In the data rows, zero lies at 4.5, halfway between 4 and 5.
Here are some points:
[3, 2, 2, 6, 5, 5, 6, 3, 4, 4, 6]
[6, 6, 6, 6, 2, 2, 3, 7, 6, 6, 6]
[5, 4, 4, 2, 5, 6, 4, 3, 3, 4, 3]
[6, 6, 4, 4, 5, 6, 4, 6, 3, 5, 3]
[6, 6, 5, 3, 3, 5, 3, 5, 5, 5, 2]
[2, 3, 4, 6, 6, 6, 7, 1, 6, 3, 7]
[6, 6, 4, 3, 6, 5, 6, 6, 0, 6, 3]
[4, 4, 5, 5, 2, 2, 2, 5, 6, 6, 6]
[5, 4, 5, 5, 2, 2, 2, 5, 4, 6, 4]
[6, 6, 6, 3, 1, 2, 0, 7, 6, 7, 4]
[6, 6, 5, 5, 5, 6, 4, 5, 3, 5, 3]
[4, 4, 5, 6, 4, 2, 3, 5, 6, 6, 6]
[6, 6, 4, 4, 6, 5, 6, 5, 3, 6, 3]
[2, 3, 5, 5, 6, 6, 7, 2, 6, 2, 6]
[5, 4, 5, 5, 2, 2, 1, 5, 4, 5, 4]
[5, 7, 5, 3, 5, 5, 4, 5, 3, 4, 3]
[9, 8, 9, 7, 4, 0, 4, 9, 7, 8, 7]
[4, 6, 4, 3, 3, 4, 3, 5, 3, 4, 3]
[7, 7, 8, 6, 2, 0, 3, 8, 6, 7, 6]
[3, 0, 4, 6, 6, 6, 6, 1, 6, 3, 7]
24 more points follow, each with its number after it:
[3, 2, 5, 5, 8, 7, 7, 0, 6, 4, 6] 0
[3, 3, 4, 5, 6, 6, 6, 4, 5, 3, 4] 1
[6, 5, 6, 5, 1, 2, 3, 7, 6, 7, 4] 2
[6, 6, 6, 4, 4, 0, 3, 7, 5, 7, 4] 3
[3, 3, 4, 3, 6, 6, 6, 1, 4, 3, 4] 4
[3, 3, 4, 5, 5, 5, 6, 3, 6, 2, 6] 5
[7, 7, 8, 4, 0, 2, 2, 8, 7, 7, 6] 6
[6, 6, 6, 6, 2, 2, 3, 7, 4, 7, 4] 7
[5, 5, 5, 3, 5, 6, 4, 4, 3, 4, 3] 8
[3, 3, 4, 6, 6, 6, 6, 3, 6, 3, 7] 9
[6, 7, 5, 2, 2, 4, 1, 5, 4, 5, 3] 10
[6, 6, 5, 3, 5, 3, 4, 6, 2, 6, 1] 11
[2, 4, 5, 6, 6, 7, 5, 4, 4, 1, 6] 12
[2, 3, 2, 6, 7, 7, 7, 3, 4, 1, 6] 13
[3, 3, 4, 6, 6, 6, 7, 4, 6, 0, 7] 14
[6, 6, 5, 2, 5, 6, 4, 5, 2, 6, 3] 15
[3, 3, 4, 7, 7, 7, 8, 4, 6, 3, 7] 16
[3, 2, 4, 6, 6, 6, 6, 3, 6, 3, 6] 17
[6, 6, 5, 3, 5, 6, 4, 4, 3, 5, 3] 18
[3, 3, 4, 7, 7, 8, 8, 4, 6, 2, 7] 19
[6, 6, 4, 2, 4, 5, 3, 5, 3, 6, 3] 20
[4, 4, 5, 6, 2, 2, 3, 5, 6, 4, 6] 21
[3, 3, 4, 6, 3, 3, 4, 4, 6, 3, 6] 22
[6, 6, 6, 5, 2, 1, 2, 6, 6, 7, 6] 23
Which two of these numbered points are nearest to each point below, ignoring the 2 directions in which the first points spread most? Their numbers follow each, nearest first.
[6, 7, 5, 3, 5, 6, 4, 6, 3, 5, 3] > 9 17
[5, 4, 5, 3, 5, 5, 4, 5, 3, 4, 3] > 8 17
[3, 6, 5, 5, 5, 6, 4, 6, 3, 3, 5] > 12 13
[3, 3, 2, 6, 6, 6, 7, 3, 4, 2, 6] > 13 9
[3, 3, 2, 5, 6, 6, 7, 2, 5, 3, 5] > 5 17
[3, 1, 3, 6, 6, 6, 7, 2, 6, 4, 6] > 17 2
[2, 3, 4, 6, 8, 7, 7, 4, 6, 4, 6] > 16 9
[6, 6, 4, 3, 5, 4, 6, 6, 2, 6, 2] > 11 3
[3, 2, 3, 6, 6, 6, 6, 2, 5, 3, 6] > 17 9
[5, 3, 3, 6, 8, 7, 7, 1, 6, 4, 7] > 0 9
[6, 7, 5, 2, 5, 6, 4, 5, 5, 5, 2] > 18 8
[3, 3, 5, 7, 8, 7, 7, 3, 7, 3, 7] > 16 19
